One vector is turned by the same rotation once a tick. Each row is the vector after some number of ticks, and that number follows the row.
The counts run from 0 to 164.
[-15  11   1  -4   2  28 -11 -18   9  16  16   9   3 -36   2   2  -5]	125
[ 27 -30 -10 -17  -3   4 -10  -8  31  26   2  14   6   0 -10  14  10]	158
[-11  -2   5  12  11 -13   6   3  -4   4  15 -22  -3  37   1  24  -5]	69
[-13 -10  -4  22   3 -27  -3  11 -12  -3   9 -21   6  38 -21   5   0]	79
[ -1 -16  21   2  16 -20  16   4  15  17   6  -1   5  27 -15  26 -13]	67
[ 27 -18 -18 -14  -1  16  -8 -14  21  20   7  16  -2 -13  -2  14   4]	157
[ 12 -21 -16  -4  -6  11  -8 -19  -1  22  10   8 -18 -35 -11   0  -1]	146
[-43  -1  15  -1  -8 -23   6   2  12  20  -9  -1  14  -3  -7  -1  20]	119
[-15 -31  14  -7 -24  -7  -7   7   5  10  -2   6  -5   3 -28   9  20]	139
[  1  -6 -22  10  12  -9   2  -7   1  -7  -1 -21 -20  10  20  24  38]	8
[-19 -26   5 -16  12 -26   6   5   6 -15 -19 -20  -5  20  11 -12  28]	27
[ -4 -11 -12   8  12  -5 -15   2   1 -34  -2 -23  -6  22  12  -1  35]	18
[-36   0  -5  12 -18  17 -16  -3  -8  -7  16 -20  -6   2   1  29  26]	132
[  6 -22 -12  -8 -11  -6  -3   8   8   5  -4 -11   4  36  -5  20  31]	161
[  8 -14  13  -9  27  34  -8 -13  14 -10  16  14  16 -10   8  -4 -25]	43
[-19   1  -5 -12  22  20  -2  -8  -7 -25  15 -23  -4  14  28  13  -1]	40
[-12  12  -6  17  16  -4   5   5 -14  -4  17 -26  -9  30   1  31 -14]	70
[-26  23 -11  23   8  -2 -15  -3   0  -4   9 -26  23   6  10  13  18]	101
[-14 -13  23  -6  -7  10  -4  -7  30  29   3  22  13 -22 -13  16   7]	127
[ 20 -20 -17  -5  21  19 -17 -10   3 -17   3  -1   1 -23   7 -27  -3]	22
[-34  -3  22  -5  -8 -19   5   2  19  26 -14  10  19 -17 -12  -7  13]	118
[-20  10 -18   9   7  17 -16  -7  -9   0   3  -5  10 -37  -3 -22  -9]	114
[  4 -22   2  -3  10 -19   1   3  27 -16 -15   1   6  28  -2   5  39]	16
[-13 -13  21  -5 -11   5  -6   2  27  22   0  24  10  -3 -15  17  17]	128
[-12 -36  10 -16  15 -20   7   6  12 -12 -19  -4   2  13   5 -19  23]	26
[-47   8 -10  12  -7  -6 -15   7 -16 -15   1 -21  14   4  -2  -8  18]	111
[  3 -27  -4  -1  10 -14 -13   5  10 -18  -8 -11   1  28  10   3  37]	17
[-28  18  -9  14   9 -18  -8   7  11   3   0 -26  28  21   1  18  16]	100
[-18  -8  -5  -7  19  23  -6  -3 -26 -26  15 -20 -16   0   6  -5 -25]	51
[-18  22 -30  21  16 -17   0  -4 -15   7  12 -35   4   5   7   1  -3]	91
[  5   6 -20  11  22   9  -9 -13   3 -11   9 -25 -19   0  27  16  30]	9
[  4 -33  18 -10  16  10  -2  -6  -4   2   8  14  -1 -12 -12 -16 -35]	54
[-13  -7  -8   7 -11  36 -25  -6  -8 -10  14  -5 -17 -28  -5  13   7]	134
[ 12   1 -18  22  16  -2  -5  -5   0  15  15  -3  11 -20 -23 -18 -29]	84
[ -9 -17  -4 -14 -13 -18   1   0  -2  23  -2 -17 -24  17   1  23  29]	151
[ 25 -13   7  13  14   5  -6  -2  14   8  15  16  16   1 -29   0 -34]	75
[ 17  -8  -3  18  16  15  -8  -3   3   8  18   8  10  -5 -19   5 -35]	74
[  7  15  -6  15  17  -1  -3  -9  22  26   9   9  27 -25  -7  -1 -15]	95
[ -9  -7  -1  11   8 -42  10  11  12  25 -10 -11  16  15 -19  -8   1]	88
[-20  14 -16  20  12 -27   9   5  -5  11   4 -27   1  16   1  -1   5]	90
[ 10 -16   6 -27  29  12   1 -22  16   1   0   3   2 -24  20 -17 -12]	33
[  9 -23  20 -13  22  25  -8  -8  25 -10   6  17  15  -4  -5  -1 -23]	44
[-31  21  -9  -1   6  19 -14 -21 -15   7  18 -15  -6 -27  18   6  10]	123
[-33   0   2  15 -10 -20 -14  13  -1  -6  -1 -15  22  11 -10  -8  22]	110
[-18 -16  17 -21  17 -15   8   2  21  -5  -7 -10   5  29  19   8   9]	37
[ 19 -32   9  -4   7 -12  -5  -2  30  -4 -12  11  14  11  -2   4  29]	15
[-33  15 -18  12   5  17 -20  -9 -16  -3  11 -18   6 -28   3 -16   4]	113
[ 22 -22   1  -3   8 -17  11  -9  25  23 -12  17  -8 -13  -4  -3  23]	4
[-25  -5  14 -16  17  -7  12  -4   7 -14  -1 -18  -6  27  19  13   8]	38
